One turn moves every row onto another: examples first, then more rows asked
K_945: [  7.1  10.6  17.7 -22.3  -4.3  -0.2   0.5   0.8   1.7  -3.9   1.8  -4.2
 -13.4  -9.1  12.4  20.2   8.8  11.0  19.3  -6.8  -2.5   2.7  31.4 -11.9
   5.6   7.3  10.9  13.4   0.3 -11.2   9.0   0.0]
K_496: [  5.8   3.0  15.0 -27.2 -17.2  -5.6   5.3   3.2  -3.5  -1.4  -4.5   0.2
 -14.9  10.4   4.8   7.6  -4.9  13.6   8.6   7.0 -16.9  -6.1  18.9  -0.8
   5.7 -10.3   5.7  -6.7  11.8   6.4   7.7   5.9]
K_908: [-14.3  16.0  14.2 -15.3   9.4 -26.6  -2.8  11.2   4.3  11.0   5.5   2.1
  -3.3  -6.4  22.0   0.5  -5.3  16.0  10.3   6.1 -18.0  14.0  32.2  -7.0
  -1.4 -15.4  -6.1   6.0   2.8  14.9   6.6   4.6]
K_840: [ -4.7   2.2  26.7  -3.3   5.4  -2.5   0.7  -4.1   6.7  -5.9  -6.3  -6.5
   5.7   5.6   2.0  25.1   4.6  14.4  24.1 -30.7  -4.0   6.1  36.5   0.2
 -12.2  -4.8  21.3  14.3  -5.1   7.0   8.9  -5.9]
K_671: [-17.5  -4.8   7.4   0.8  -9.3  -1.8 -10.0   4.9  -2.2  -8.4  -8.2   1.8
 -14.5   6.4   5.9  14.0 -15.4  11.4 -12.5   9.8  -3.8   4.1  24.9   4.4
   2.3 -19.5  17.8   8.4 -17.3  16.6  15.0 -15.2]
K_624: [-11.6   0.2   2.6  -3.1  15.2 -11.0  -5.7 -12.6   3.9  -2.6  -6.2   1.8
  -3.6  10.0  16.7  15.6  -5.4  13.2  26.0  -6.7   8.0  15.9  25.7 -11.8
   4.5  -7.8  27.3  -7.5 -20.9   8.8  -1.2  16.7]
K_14: [ -3.4   3.6  14.1   3.1  -9.7  -7.7  -8.3  -3.7  -4.1  -7.3  -7.1  -5.3
   0.3  12.1  19.1  16.7 -15.2   9.7  -0.3 -10.7  -3.4  24.6  32.6  17.3
 -10.8  15.1  16.5  -7.0  -8.4   9.3  10.1   0.8]
K_898: [  2.2  -6.9  23.5 -16.3  -3.1 -17.6  -1.6  -2.8   0.2   1.9  -7.0  -5.0
   9.4  28.0   1.9   2.2 -10.5  15.4  21.8 -14.5 -10.0  -0.8  21.1  10.1
 -14.5 -17.8  10.3  -0.3   1.8  14.8   6.3   1.9]
K_562: [ 12.7 -14.8  -0.8  -7.2  -2.3  -8.2   0.1   5.2   8.0  -9.5  -4.4   6.3
   5.3 -11.7  10.1   2.2   5.7  25.0  -1.9 -15.7 -12.6  -4.1  28.7   4.6
   6.5 -12.4   4.4 -11.0  -3.8   5.8   9.5  -1.9]
K_882: [-15.9  16.0  10.2  -9.2  13.1 -15.8 -16.2  -4.4   3.4  -3.0   2.9  -9.6
  -6.4 -14.1  17.2  21.3   6.1  15.7  12.5   4.5 -12.8  14.3  28.3  -5.1
   7.9 -17.0  23.9 -14.0  -1.8   9.5   1.0   0.2]
K_246: [  1.0   2.7  12.7 -10.2  -1.9  -4.9 -17.9  -4.3   9.1   7.4  -0.9   5.2
   6.1  -5.0   9.6  -8.0   4.8  -2.9   3.3 -24.6  -2.6  -3.9  33.3  -0.2
   5.6   3.3   1.0   4.6 -16.1   2.8   3.8  11.0]
K_591: [-15.0   1.2   8.5   1.9  15.4  -9.5  -8.0  -3.2 -10.0 -13.1 -11.9  -1.3
 -12.4  -3.4  -9.7  23.4  -9.2   8.6  -1.3  -2.1  -2.8   0.3  38.1   2.2
  10.8 -18.3   2.0  13.3 -11.9  17.0   9.5 -16.7]
K_917: [ -4.7 -13.8   6.8   0.0   7.5   1.5   5.1   4.4  21.2   1.1  -6.6  -5.6
   9.7  -4.5   5.9   3.3   2.3  15.8  21.6  10.8  -3.3  -5.0  32.7   5.6
   5.0  -3.5   9.1   5.3   3.4 -12.7  -2.2  -3.8]
K_557: [ -2.3  -2.5  12.4  -7.1   5.6  -8.9  -0.9  -4.7  10.7 -18.7  -3.3  26.5
  14.8  -0.2   9.0  22.9  -9.5  12.0  18.8   2.8 -13.3 -15.6  39.0   1.2
 -10.7  -8.8  14.3   2.6  -3.3   0.6   4.0  -5.9]
K_47: [ -2.6  -7.0  10.2 -12.9   3.9 -17.5   8.0  -8.0  -4.9   9.2  -1.6   2.0
  14.1  11.2  21.3  14.5 -10.8  14.9  19.3  11.6   6.5  -5.9  34.8  -2.4
  -4.9  -9.3  10.4  -3.8   9.2  -3.9  -6.9 -19.0]
K_543: [ -3.8  -8.6   6.7  -5.6  17.0 -16.6 -16.3  -4.5 -18.5   5.8  -2.8  -1.8
   0.9   7.4   9.7   0.9 -20.4   7.2   9.5   4.2   1.8  12.5  23.2   6.5
   2.1  -9.3   8.8  14.7 -20.4   0.5  12.6 -18.5]
K_504: [ -1.2   8.1  12.8 -10.1  -5.4 -10.7   3.2  -6.2   5.8   3.1  -1.0  22.6
  -5.3   0.4   2.5  16.3  -3.6  -0.3 -12.0   1.3   1.6  -8.3  37.3  -0.4
  -9.8  -3.7  28.8  -4.8   3.6   6.5   2.6   1.6]
K_795: [ -4.5   8.4  39.6  -1.9  10.7 -16.9 -13.6  -4.3  17.2  -0.3  12.2  -3.7
 -11.7   1.6  16.6   1.3 -17.4   7.7   8.2   3.1  -9.3   5.6  48.7 -10.7
   4.3 -17.5   9.1   4.2  -6.7  18.2  13.2  -5.8]
K_767: [-18.6   2.4   7.5  -2.1   7.5 -13.8  15.6   5.7   4.9   3.0  -9.9  16.5
  -6.2  14.0  13.1   3.9 -13.1  16.0  14.8  -7.5  -5.7  13.1  33.3 -12.2
  -3.4 -14.2   3.5   6.5 -11.0  25.1   7.1  18.3]
K_344: [ -9.5  -2.1  23.5   4.8  13.0  -8.3   4.5   7.8   1.3 -10.5   2.9  12.5
 -18.4   8.1  32.9   2.2  -9.4   2.2  19.1   5.7  -6.6  -3.2  42.5 -10.0
  -5.3  -8.9   9.6   4.5 -10.0  11.6  23.4  -1.9]
K_430: [ -1.3  -8.5  11.5   0.2 -16.3  -7.3  -8.0   1.5   3.1  -9.3  -5.4  -6.1
 -16.3  13.2  21.2   8.9  -5.9  11.1  10.1  -5.1   3.7  13.5  36.1  21.8
  -6.5  -2.2  -5.7   0.6  -3.8  20.2  -6.5   8.6]
K_711: [-18.1  -7.5  12.7   2.6  -4.1   4.7   1.2   0.0   0.6  -1.9 -13.2  -7.6
  14.1  -0.5  11.4  12.0   3.9  17.6  15.2 -17.5 -12.8  -7.0  38.3  -1.6
  15.3 -15.7  -6.5  -6.1  -0.8  12.3   0.0 -13.0]
K_421: [ -2.8  16.7  18.4   0.8   1.0 -12.7   1.0 -16.6  -8.6  -9.2  -1.4   1.5
   0.2  -2.6   7.3  25.3 -15.9   1.7  10.1  -2.0  -6.6  24.7  28.1   9.9
  -2.9   8.5  -0.7  -4.2   2.6  -3.5   9.4 -11.0]
K_528: [ -2.6  -3.2   6.5 -13.3   4.2 -19.0 -23.0  -1.6   1.6  -5.9  -2.0  -8.0
 -11.0   2.7  11.6   5.2 -12.4   5.9   4.7   9.8  13.8  -0.1  29.2  -1.6
   5.7  -8.6  -5.7  24.6 -23.7   3.7   3.9  -5.8]
K_992: [ -2.8   4.9  16.1  -1.2  -6.1 -10.8   3.0 -12.7   1.1  -7.9  -0.4   0.3
 -17.6  -0.7   6.4  18.8  -7.3   3.2  19.8   3.8  -1.3  13.7  32.5  13.9
   2.4  -8.5 -22.8   2.1   8.4   8.2  -7.8  -3.8]
K_581: [ 11.2  -5.0  17.0 -17.1   4.3  -8.6 -11.0  -6.1  15.6  10.8   4.3  13.6
  13.7   3.1  -5.7   3.1 -19.8  21.8   1.7  -5.8 -11.7  -1.3  44.0   4.4
   4.9   3.1  14.3  -0.2  -4.5   8.1   2.7   4.3]
K_391: [ -8.1  -9.5  16.6   3.7  21.3  -7.4  10.2  -1.5  -4.0  -4.7  -9.2 -11.2
 -14.6  10.5  15.3  -5.5  -6.8   8.5  15.0   7.3   6.2   4.7  35.2  -6.0
  14.5  -3.4  18.5 -12.2  -8.1   6.3  21.6   7.2]
K_294: [  4.4   1.1  25.0  -5.3  15.2 -26.8  -8.4 -13.6  -1.0 -18.7  -0.4 -11.8
  -6.3  -1.8  14.6   1.2  -6.7  12.2   5.7  -7.1  -1.7   4.0  34.3  -9.9
  14.5 -21.4  11.3 -19.2  -9.0  14.9  17.4  -1.8]

K_504 -> K_246
K_581 -> K_562
K_496 -> K_945
Where do these go?
K_528 -> K_591
K_344 -> K_795
K_992 -> K_421
K_624 -> K_767

